Here are some points:
[-50. -16. 40. -2. -36. 37. -43. 63.]
[-4. -8. 57. 25. 28. 30. -61. -36.]
[66. -52. -8. -14. 106. 79. 21. 51.]
[-4. 5. -73. -67. -66. 44. 2. -2.]
[-11. -24. -12. 15. -32. -33. 11. 7.]
[33. -53. -25. -11. 33. 23. 51. -16.]
[37. 29. 12. 22. -28. -6. 4. -18.]
[36. 40. 7. 32. 30. 74. -15. 76.]
[1. 68. -70. -49. -52. 24. -23. -20.]
[42. -13. 5. 40. 58. -12. 20. -3.]
[-64. -29. 13. 17. -32. -26. 4. 5.]
[61. -48. -96. -54. 25. 19. 68. -52.]
[-61. -30. 14. 3. -33. 19. -19. 37.]
[-81. 23. -15. -4. -73. 19. -48. 61.]
[48. -10. 57. 38. 101. -10. -33. 22.]
12 more points follow, each with its number after it:
[-16. -9. -25. 44. 65. -20. -32. 12.] 0
[-38. 57. -57. -18. -20. 30. -59. 43.] 1
[-26. 1. 28. 9. 2. 0. -3. -27.] 2
[-15. 51. 17. -5. -38. -1. -36. -5.] 3
[68. -77. -9. -32. 49. 66. -15. 65.] 4
[-74. -44. 15. 19. -47. 18. -13. 43.] 5
[-31. 28. 42. 41. 25. -48. -29. -35.] 6
[-61. -79. 41. -30. -32. 26. -33. 23.] 7
[-14. -16. 19. -43. -45. 29. -1. 30.] 8
[-13. 6. -63. -44. -33. 2. 55. -19.] 9
[-59. 50. -23. 32. -24. -14. -66. -18.] 10
[42. 4. -63. -28. -4. -44. 127. -73.] 11
Which of these numbered points is nearest to each point below, ignoring the 3 directions in which the first points spread most? Its number follows each.
[-16. 86. 29. 46. 31. -48. -8. -11.] > 6
[7. 72. 14. 18. -36. 2. 26. 58.] > 11
[30. 2. -3. 28. -21. -27. -4. -49.] > 3
[-50. 101. -48. 28. -50. -37. -62. -2.] > 10
[-11. -4. -71. -29. -36. -37. 44. -21.] > 9
[-32. 32. 0. 23. 22. -38. -30. -35.] > 6
[-35. 6. -1. -19. -29. 27. -7. 41.] > 9
[-8. -13. 60. 16. -17. 20. -43. 47.] > 8
[36. 33. -25. -41. 25. 95. -19. 22.] > 2
[7. -36. 48. -12. -37. -12. 18. -46.] > 8
[-71. 52. -9. -39. -50. 49. -53. 30.] > 2
[61. 43. -19. 19. -34. 11. 23. -26.] > 3
[7. -33. 11. 2. 52. -14. 16. 5.] > 9
[13. -24. 29. -37. -15. 76. -38. 53.] > 8
[11. -66. 35. -36. 53. -3. 66. -35.] > 8
[39. 54. -13. 15. -29. -44. 9. -44.] > 3
